name the system of each run
seq 1, W (8 x 20)
[[ -5  -8   7   8  28  20   5 -30   7 -10  17  -9  -6  24 -10  21 -25  27
    8  11]
 [  5   3  -5  19  -5  -3 -35   6  -2  -3   3   8   0 -37  14  -9  23  -5
   15 -15]
 [-16   7  10 -28   0  -1   6  18  -9  10 -13  -6   7  16  -9 -16 -19 -11
  -23  -3]
 [  3 -16   2  26   8  -4  22  -5  11   0  15   8  -3   3 -22  18   8   8
    4   6]
 [ 11   6  -4 -10 -21   3 -10  -7   2   3  -1 -10 -17  -7  23 -10  20  -3
    6   2]
 [-12  -1   0  -6  -2   8  -7  -1  -9 -12   0  -9  17  10  -1   5 -29   5
   -6   0]
 [  9   2  -5  18   5  -7   1   9  -7   2  -8  16   1  -9 -14  12  12  -1
    4  -8]
 [  0  12   8 -17  -2   3   6  -4   0  13  -2   1 -13  -1   4 -12   3  -3
   -3  14]]
seq 2, N (8 x 20)
[[ -1  -4 -14   1  61   2 -19   3   6 -25  -3   8  28  -8  23   8 -25  -4
   15 -11]
 [ -5  20  -9  -2  28 -16  12  16  30   1 -10   5  29 -14   8 -41   2  -4
    3  24]
 [ -1 -14 -10 -18  -8 -19  42  19  18  -5  -8 -11  25  25   3  -8 -12 -18
  -20  13]
 [ 28 -20 -28   6  -2 -11  21  -5  15 -25  -4  -3  12  12  26  25   8  -6
   10   5]
 [ 17  21 -25  -8 -17   3 -12 -13   5 -19 -17 -11  12  -1  36  -8   1   7
   13  18]
 [ -2  18 -13 -15 -13  -1  -4  10 -21 -14 -24   8  29  -4  13   2 -30 -10
   -5   9]
 [ 12  10 -13 -15  35  -7  11  12  -9  -4 -23  22  13  -1  11  14 -12 -15
    2   0]
 [  2   5  -5 -20  39  -1  12  -4  20  -4  -2   0   9   4  24 -12 -12  -5
    5  18]]
seq 3, G (8 x 20)
[[ 22  -9 -13  16  13   6 -15 -13  -9 -12   0   9 -13  -3  10  35  11   5
   18 -16]
 [ -9  34   7 -10  -3   7 -21   4 -13  13 -15   3  -4 -11  -7 -25   0   6
   -2   3]
 [-18 -16   7   0   0   0  15   7   0  -7  10  -1  21   6 -11   5 -30  -5
  -13   5]
 [ 18  -6 -10   4  14 -12  12   6   6   1  -4  16  -3 -11  12  12  18 -13
    8   0]
 [ -1  12   4 -13  10   7  -7  -8  11   7  -3 -16 -13  12   5 -19   5  11
    1   4]
 [ -8 -10  -1  12 -17   4 -11  -4   1 -14  13 -10  13  -6   3   1 -11   5
    2   0]
 [  9   1  -7   8  -8 -11   3  15  -5   2 -13   7   2  -1 -10   5  15  -6
   -5 -10]
 [  2   8   3  -5   7   6   9 -10  -2   5  -5   0  -9  14  -9   6  -5  11
    0   8]]
seq 4, S (8 x 20)
[[  2   9   7 -30 -27 -10  25  11  -6  20  -6  15  -8 -20  18 -16   9 -31
  -12  23]
 [ -8 -30  12  -6  11   7  -7  -2   4   2  15 -26 -20  32 -10  12   1   3
  -10 -31]
 [  6   7  -1  36 -10   1 -13 -10   3   0  12  13  -3 -32  -6  -1  22  12
   18   9]
 [-14  14  11 -24 -29   3   2   7 -12  12  -8  -7   1   3  -3 -19 -13  -6
  -17   9]
 [ -4 -23   9  12  14  -2  11   7  -4   3  11   7  -4   8 -23  23  -3  -4
   -6 -15]
 [  8   9   5   1   0   4  -5 -11   2  12   6   8 -22 -20  10  -6  21  -1
   11   9]
 [-20  -5  12  -8 -12   7 -10   0   2   1  12 -18   3   4  -1 -17 -13   2
   -9  -1]
 [ -1  -9   1  19  -4 -10   4  15  -3   3   2  10   5 -10 -19   7  10  -6
   -4 -10]]
seq 5, T (8 x 20)
[[ -5  13  -1  39   3  12 -26 -18  -4 -13  16  19  13 -44   0   2  -7  20
   26  16]
 [ 13  18  -5 -16 -30 -17  23  19  -1  22 -24   6 -11   2  -3 -20  31 -16
  -13   9]
 [-11 -23   2   9   8   4  10  -1   5 -12  10 -18  11  36 -23  18 -23  13
  -10 -11]
 [ 13  -7  -2   7  12   5  -6 -17   4  -3  16  14 -13 -29  29  13  12  -7
   22   9]
 [ -8  16   9 -23 -21   6 -15   6 -13  13 -11 -11 -11   5   0 -22   2  -4
  -13  -6]
 [ -8  -2   0  20   7  -4   6   9  -9  -7  -2  14  21  -2 -26  14 -17   4
   -4  -1]
 [ 14   1  -3  -3  19  -5  15  -4  16   9  -1   5 -15   1   9  -1  20  -3
    7   8]
 [-14  -7  10  -7 -12   8  -9  -4   5  -1  13 -21  -2   6   3 -16  -8   4
   -6   0]]
seq 6, D (8 x 20)
[[ -3  12   5  -6   6   1  44 -14  12   6   1  10   7  10 -11  -2 -19   8
   -2  45]
 [ 22 -17 -16 -18  10  -6   7   1   3 -12  -4   4  -2  -2  40  19   6 -25
    7  -4]
 [  2  16 -10   7  -1  14 -40 -10 -10 -14 -12 -16   1   8   4  -1  -2  22
   10 -15]
 [-16  17   4   8   2  -6   1  13   2   2  -3  12  26 -20 -11 -23 -13   0
   -3  14]
 [  7  -7  -7 -11  11 -15  26  18   7   3 -14  -1   5  23  -7   3   4 -11
  -12  -4]
 [  4  -5  -2  -2  27  12  -2 -18   8  -8   7  -8  -8  14   9  13  -9  12
   10   2]
 [ -2   4  -4   0  -3   0 -17  -1  11  -6   6  -7   6 -16  22 -20   6  -2
    8   4]
 [  2   7 -11   8 -20  -7   4   8   2  -7 -14  -7  16  10 -10  -6   1   7
   -6   2]]
seq 7, T (8 x 20)
[[-12 -10  14  -6  37  -7  29  21 -17  11  -3  33  10  -1 -29  23 -26 -21
  -15  -7]
 [ -6   0  16  -5  63   2   2  -6  28  18  15   2 -18  -3   1 -20  12   4
   10   3]
 [-24  -2  15  13 -18   0 -18   6  20   7  24 -17   6 -21  -4 -43  10   4
   -2   4]
 [  7 -12 -10  34 -27 -18  -5  22  -2  -2  -3   2   7  -5 -25   4  29  -1
   -3 -24]
 [ 20  -2  -5  15 -11   6   9 -19   0   2  -1  -6 -25  23 -16  25  20  22
    8   0]
 [ -2 -10  14 -12 -25  14  12 -21 -12   5  20   1 -20  -4  11  17 -12  -5
   -1  17]
 [ -8  -9  15 -17   8   4  -6  12 -24  11   2  14 -10 -11   1  11 -10 -24
   -9 -18]
 [-10  14  13   3  36   6 -10   2  -6  13  -3  12  -6  -5 -20  -6  -4   7
    1  -5]]
seq 8, V (8 x 20)
[[-14  -1   1  12 -39  -2 -12   2  14  -4  12 -21  14  -9   2 -30   5   7
   -3   9]
 [  1  -5  -6  10 -36  -5  20   4 -10  -8  -7  -3  12  19 -23  17 -10   6
  -12   4]
 [ 27   5 -15  -5 -10   1   7  -8 -12  -1 -16   6 -18  10   9  26  16  -1
    6  -3]
 [  2  21   1 -15   8  14 -18 -12 -18   1  -8  11  -8 -16  18   1 -10  -1
    9   8]
 [-12  -2   7   6  29   0  -8  10  -6  -2   4  16  14 -15  -7   3 -17  -7
    1  -7]
 [ -1  -4   0   5  26 -10   2  15  18   6  -2  -3   1   6 -10 -15  15  -1
   -3 -11]
 [ -5  -2   5  -3  -4   0  10  -7  21   5  11 -16  -4  10   1 -19   5   7
   -2  15]
 [ -3 -16   1   0 -27   0   8  -3   1  -6  12  -9   4   2   6   5  -6  -5
   -5   5]]
seq 9, N (8 x 20)
[[-13  -8   8  10  -1  -2   0   6  20   6   8 -25   0  23 -25 -22   9  17
  -10  -7]
 [  3 -13   3  25 -31  -5  19  -3   2   2  13   3  -2  -2 -21  13  11   5
   -2   8]
 [ 14   0  -2  -3 -26   5  -7  -8 -10   7  -4  -7 -27   6   3  10  22   2
    1  -9]
 [ -6   6   7   4  -8  18 -24 -15 -20  -4   4  -3  -9   0  -5  11 -14  14
    4  -5]
 [ -8  10  12   5   6   5 -16   6 -17  11   0  18  -7 -24 -11  -2   1  -5
    1  -6]
 [-10   0  16  -7  22   3   0   6   0  16   2  -1 -12   8 -18  -8   1   0
   -8  -9]
 [ -9 -17  13  11   9   1   8  -3  12   6  21  -2  -7  -1 -13   1   3   3
    0   2]
 [ -1 -11   4  10 -16  -3  -3   2  10   6  12 -11 -11  -1  -5  -9  21   1
   -1  -6]]
seq 10, W (8 x 20)
[[ -7   3   6 -25 -18  12 -32  -1 -16   1  -2 -20 -13   2  19  -9  -5  -6
   -6 -18]
 [-16  -4   9  19  -1   4  -4   6 -15  -3   2   4  12   6 -36  13 -19  11
   -9 -10]
 [  9   4   6   8 -21  -7   9   4  -8  18   0  17 -18 -17 -12   2  26  -7
    0   4]
 [ -6  -4  12 -21 -15  14   5 -16  -6   5  11  -9 -16   7  12   4 -14  -3
   -5  12]
 [ -2 -14   1  16  -1   8 -19  -5 -12 -10  11   0  -3  -4  -4  21  -5   4
    5 -17]
 [ -3  15   6  -2 -11   3 -16   7 -17  12 -10   3 -10  -6 -13  -7   8   1
   -4 -11]
 [-13  -2  15  -1  -9   4  13  -2  -7   9  11   6  -3  -4 -14   2 -12  -3
   -8  12]
 [  5 -16   5   2 -10   2   1  -4  -5   4  12   2 -17  -5   4  15  10  -7
    1  -7]]
seq 11, F (8 x 20)
[[ -7  17   1 -24 -26 -16  14  26  -1  15 -16   5  11 -13   6 -34   5 -25
  -18  14]
 [ -3 -22   7  -7  33  -1  29  -2   9   0   7  -6  -3  35 -17  20 -16   2
   -9  -3]
 [  4  -3   9  16   0  12 -18 -20  -1   5  23   9 -24 -30   9   5  17   5
   19   3]
 [-19   9   3  -9 -21  -1 -13  11   3  -1  -2 -19  16   0   2 -32 -10   1
  -11   3]
 [  2 -20  -3  14   1 -10  19  13  -2  -3  -1   5   8  13 -22  22   0  -5
   -9 -12]
 [ 10   9   7   0  -7   5   8 -14   1  15   4   6 -27  -6  -1   1  20   5
    7  14]
 [-14   2   7 -13  -8  10  -5  -7  -3  -6   7  -9   9   1  10  -8 -25   2
   -4  13]
 [ -5 -13   5   5   4  -3  -6  15 -10   2   3   7   1  -6 -10   9   0 -12
   -7 -21]]
seq 12, F (8 x 20)
[[ 13 -24  10  -1  -6   9  11 -27  16   9  30 -12 -42   6  15  15  24   2
   10   7]
 [-18   3  10  -3 -39  22 -35 -17 -14  -7  12 -25  -4  -1   7 -10 -16  14
   -1  -1]
 [-11  -1   2  10 -25  -8  -1  26 -28   0 -13  11  18  -3 -29  10 -12  -9
  -18 -17]
 [  6  12   9  -2   9  -6  33   4  -3  24  -9  23 -15   2 -26   3  12  -4
   -7  15]
 [-11  -3  15 -12  18  12  12 -20  10   5  22   3  -6  -9  14  -5 -19  -1
    6  27]
 [-19 -21  13   0   5   4 -22   8   2  -1  22  -9   2 -13   8 -10  -5 -12
   -4 -19]
 [ -6  -4   3  23  -9  -7  -6  12   7   5   2  -9   2   6 -30 -12  17  12
   -6 -13]
 [  5  -1  -3  13 -27  -6  25  -5   7   1   4   3   3   1  -9   4   7   5
   -1  22]]
seq 13, G (8 x 20)
[[  3 -22  -6  29   2   3 -23   1 -10 -16   9  -1   3  -2  -9  29   2   6
    7 -31]
 [  4  31   3   6  -2  -3  -1   6 -13  18 -19  21  -6 -15 -22 -11  14   5
    1   8]
 [-14  -7  16 -20  -3   7  22  -5  -2   5  11  -3  -1  12  -4   2 -26  -5
  -13  16]
 [  9 -20  -4   1  14  -3  -5   2   2  -6  11   8  -5 -15  22  15   8 -18
    8 -11]
 [ -4  13   4   2  16   0 -16   4  10  11  -3  -7  -8   0  -7 -23  15   9
    3  -7]
 [-13  -4   6  13 -17   2   7  -5   7  -4  15  -7  10   0 -11  -5 -10  11
   -2  14]
 [ 11 -11  -4   2 -18  -9  11   8  -3   2  -2   5  -6  -2   2  11  15 -13
   -3  -4]
 [  4   5   4  -7   9   8  -6  -8  -5   6  -5  -5 -19  13  -6   6   5   9
    1  -6]]
seq 14, V (8 x 20)
[[ 33  11 -23  23   7 -11  17  -3   4  -5 -19  18  -3   4  -7  21  26  10
   14   6]
 [  4  24   2 -38   8   4   8  -4  -4  10 -14   7  -8  -4  27 -15  -8 -14
   -1  20]
 [-14 -18   6  -2  29  11 -10  -5   0 -13  17  -2  11  -2   9  12 -29  -4
    2  -7]
 [  2  -6 -11  19   7 -13 -15  18  14  -6  -2  -5  14  -8   0 -14  20  -1
    4 -17]
 [ -3  16  -3  -2  -8  -3  13   0  12   3 -10 -12   9  19 -12 -20  -2  15
   -7  17]
 [  8 -15  -4  -4  -9  -1  24  -8   5  -7   8  -1   0   7  11  18  -7  -6
    0  15]
 [  8  -2  -9 -11 -10   3 -18   2  -9  -9  -7  -7  -2  -1  22   5   2  -9
    2 -13]
 [ -2  16  -6  11   5   6 -17  -4  -7 -10  -9   3  11  -3  -5   1 -11  15
    7   2]]
seq 15, S (8 x 20)
[[ 17  26  -9  -3  13  -2  11   2 -18   7 -32  19  -6  12 -17  17   2   7
    0   2]
 [ -1   0   4 -17  26  13  12 -20   6  -4   9   1  -3   6  18   9 -24   2
    7  21]
 [  0 -14  -8  -4   9  -4 -17   9   5 -14   6  -1  14 -16  29  -2  -3 -18
    6 -12]
 [  4  16 -12   3  11  -7 -16  14   4  -2 -21 -10   8  10  -6 -17  11   8
    0 -15]
 [  3   9  -7   7   6  -5  22  -3  12  -4  -7   1  15  14 -12  -3  -7  13
    0  20]
 [ 13 -10 -10 -11  -8  -4  19  -2   1  -7  -2   2   2   5  19  14  -2 -13
    0   9]
 [ 10  -2 -10  -2   2   7 -19  -7  -5 -10  -5 -10  -5  10  13  11   2   5
    7 -15]
 [ -1  16  -7   9   5   5 -14  -3  -6 -10  -8   4  14  -7  -1   0 -11  13
    8   5]]
seq 16, D (8 x 20)
[[  4  -1  -1  -9   8  -3   0  10 -17   2  -6  21   2 -21  13  12  -4 -23
    0  -5]
 [ -6   4   5 -11   6   7 -19   6 -13   3 -10 -10  -8  14  -9  -1  -4   3
   -8 -22]
 [-20  -8  15   5  11   4  -1   2   5   3  17  -1   7  -6 -11  -8 -14   2
   -4   1]
 [  2 -15   1   2   0  -9  10   9  15   7   8  -7  -6   4  -3  -6  18  -7
   -4  -5]
 [  6  -4   0   7 -11   7   4 -16   6  -2   8  -9 -10   9  -2   7   6  13
    5   8]
 [  6   4  -3   4 -13   1  -1  -5  -4   0   3  10  -2 -19  11   3   5  -5
    7  10]
 [  5   9  -5  -3 -14  -1  -4   6 -15   2 -14   3  -2   1  -3   4   3  -3
   -3  -5]
 [ -6   4   6  -1   8   5  -1   2 -13   2  -2   9   1  -2 -10   7 -13   0
   -3  -2]]

runs to name
seq 17 (2 x 20)
[[ 12 -11  -1   8  11 -12  28   4  13   9   1   6 -12  13 -15  10  19  -2
   -2   1]
 [  6  -9   0  -3 -14   8   3 -19  13  -2  15 -17 -15   8  14   0   8   8
    6  11]]
 -> N
seq 18 (2 x 20)
[[ -7   8  -3 -15  33  -7  -8  21   5   1 -16  -4  14   9  -1 -19  -7  -8
   -8 -15]
 [ -2  -8  -3  10  24  -1   9  -8  29  -6  12 -13   7  13   0  -9   0  15
    7  11]]
 -> V
seq 19 (2 x 20)
[[ 10 -12   2  -3  -4   4  -5  -4  -3   7   0 -14 -30  24  -7  14  21   5
   -2 -23]
 [ -5   8   6  24 -12  14 -15 -22  -2  -4  15   1  -5 -16  -7   2  -1  22
   14  14]]
 -> S
seq 20 (2 x 20)
[[-12 -20   7  30 -20   5  18 -12   0 -11  26   6  14  -5 -22  22 -20  11
    0  18]
 [ 23  -2  -4   6   5 -12   7   6   1  16  -4  20 -24 -19   6   7  41 -15
    9  -7]]
 -> D
seq 21 (2 x 20)
[[ -5 -29  11  12   2   5 -11   1  -8   1  19  -2 -15   0  -9  22   4  -4
   -2 -26]
 [ -6  18   8  12 -23   4  -9  -3  -3  13  -1  -2  -8  -8 -20 -18  14  15
   -1   7]]
 -> F
seq 22 (2 x 20)
[[ 21  27 -21  16 -11  -7  -9   2   0  -4 -27   3   4   0  -6  -5  26  16
   10   1]
 [  6   2 -10  -4 -27   0  26 -11   6  -8  -6 -12   7  26  -4   6  -9  11
   -5  23]]
 -> T
seq 23 (2 x 20)
[[ -9  -2  11  10  29  -1  -7   6  -2   7  13  24   3 -33  -2  -1  -4 -10
    7  -2]
 [ -9  -1   9 -10  20  -7   3  14  18  15   1 -11  -5  11  -8 -28  12  -4
  -10  -8]]
 -> N
seq 24 (2 x 20)
[[  0  27  -5  -6  14   8   2 -14   7  -4 -12  -4   8  11   1 -13 -13  20
    7  24]
 [ -3  -6  -7  -8 -10 -11  17  10  12  -7   1  -2  23  -5  17 -12  -9 -15
   -5  16]]
 -> T
seq 25 (2 x 20)
[[-13  -2  15 -13  17  11 -42  -1  15  12  14 -30 -24   0  13 -36  19   6
    1 -23]
 [-23 -14   8  19 -39  -3   9   2  17  -6  22 -22  21   3 -17 -21 -11  11
  -12  16]]
 -> D
seq 26 (2 x 20)
[[  9  -8   7  22   0   3  -6  -9  -1  10  13   8 -27 -10 -14  13  27   8
   10  -9]
 [-13   8  22  -3 -19  10  -7  -6 -10  21  10   0 -22 -10 -14 -12   5   3
   -6   4]]
 -> G
seq 27 (2 x 20)
[[  8  27   6  19   0  -1  -1  -2   3  24 -15   0 -27  12 -44 -15  36  28
    1  -1]
 [-15  -1  13  -5 -38   4  15 -11   7   3  25   0   7 -26  17 -19 -12  -8
   -1  38]]
 -> W
seq 28 (2 x 20)
[[ 10  17 -12 -10  47 -10 -27  23   8   5 -26   1   0  -4  13 -23  23  -9
    6 -27]
 [-22  14   5 -15   5  10   1  -4  13  -6  -3 -30  18  32  -8 -28 -31  22
  -12  15]]
 -> D
seq 29 (2 x 20)
[[ -3  -5  -9   1 -22   0 -15 -10  38 -12  16 -39   6   3  30 -39  15  11
    8  12]
 [  2  -5 -19  23 -50 -14   0  19  -5 -18 -15 -14  30  13 -20   3   2   6
  -12 -11]]
 -> S
seq 30 (2 x 20)
[[ 10   6  -9   4  16  -8  22   1  11   0  -7  16   8  -5   3   2   3  -3
    6  19]
 [ -3  -8   0 -15   3  -1   2   2  17  -1   3 -20  -1  15  13 -16   1  -3
   -5  -1]]
 -> T
seq 31 (2 x 20)
[[  7  -5  10  -1  20 -13  19  22 -19  26  -9  33 -20  -7 -27  19  18 -22
  -10 -18]
 [ -7   0  25 -12   4  16   8 -25  14  24  24 -12 -39   7  -3 -14  10  13
    1  17]]
 -> W
seq 32 (2 x 20)
[[-12  13  14  -1  -1  14 -21   1 -27  10 -11  -2 -13  15 -34   7 -10  16
  -10 -21]
 [ -1   6  10  15  12  -1  26  -7  -1  11   9  30  -1 -20 -18  11  -3   2
    5  25]]
 -> T
seq 33 (2 x 20)
[[ 13 -21  -6   7  35 -10  27  -2  26  -3  10   4  -2  11   4  14  10  -4
    7   4]
 [ 13   6  -8  -9   0  10 -14 -22  15  -5   2 -20 -16   7  29  -8  15  13
   15   7]]
 -> D
seq 34 (2 x 20)
[[ -1 -30  17  -4  14   2 -24   7  -6  16  23   2 -36 -20  12   8  28 -23
    2 -38]
 [-20  15  19  18  -2   9 -34  -4  11  16  15 -14 -12 -16 -19 -40  19  23
    5  -4]]
 -> S
seq 35 (2 x 20)
[[-18 -15  13 -12 -21   5  -2  -1   9   1  21 -20   1  -1  12 -18  -9  -7
  -10   5]
 [  4 -19  -8  14 -16  -4  -2   7  -5 -12   0 -10   6  15 -12  20   1   1
   -5 -20]]
 -> W
seq 36 (2 x 20)
[[-15 -10  11 -10 -25  13 -13  -3 -19  -3   8 -12  -3   7  -1   9 -22  -1
  -11 -10]
 [ 11  -1  -7  28  -6  -1 -13   0 -13  -4  -3  10  -3  -8 -15  21  14   8
    9 -16]]
 -> V
seq 37 (2 x 20)
[[  4  19  10 -16  17   8  -2  -3 -16  19 -11  15 -25  -4  -4   3   5  -3
    1   0]
 [-12  -6  19  -2  28   8  -6  -5   0  11  19  11 -12 -19  -1  -1  -5  -5
    4   0]]
 -> V
seq 38 (2 x 20)
[[-12  -4  -5 -27 -22  -1   6   6  15 -11  -8 -43  17  43   8 -23 -20   4
  -20   3]
 [ 10 -17 -23  21   8  -4 -13   2  -3 -34   3   9  31 -15  22  28 -14  -6
   15 -11]]
 -> T
seq 39 (2 x 20)
[[  4  13  -4  24  -5   7   9 -18  -7 -10   3  20  10 -15 -10  19 -14  16
   13  26]
 [ 13  14  -7 -19   5 -10   2  13 -10  10 -20  17  -6 -15  18  -5  14 -23
    0  -1]]
 -> D
seq 40 (2 x 20)
[[  0  -5   1  25  -8   8  -5 -21   3 -10  22   9   4 -26   8  10  -4   9
   18  17]
 [ -4   4  -2  -7 -13 -13   0  28 -15   4 -16   9  12  -8  -7  -6   0 -21
  -14 -13]]
 -> V
seq 41 (2 x 20)
[[  5 -33  13 -14  23 -12  16  15   9  19  17  10 -25  -7  10   7  23 -33
   -8 -19]
 [-21   0  21   7  17  19 -38  -9  -1   9  17 -17 -21   1 -16 -14   2  20
    2 -21]]
 -> T
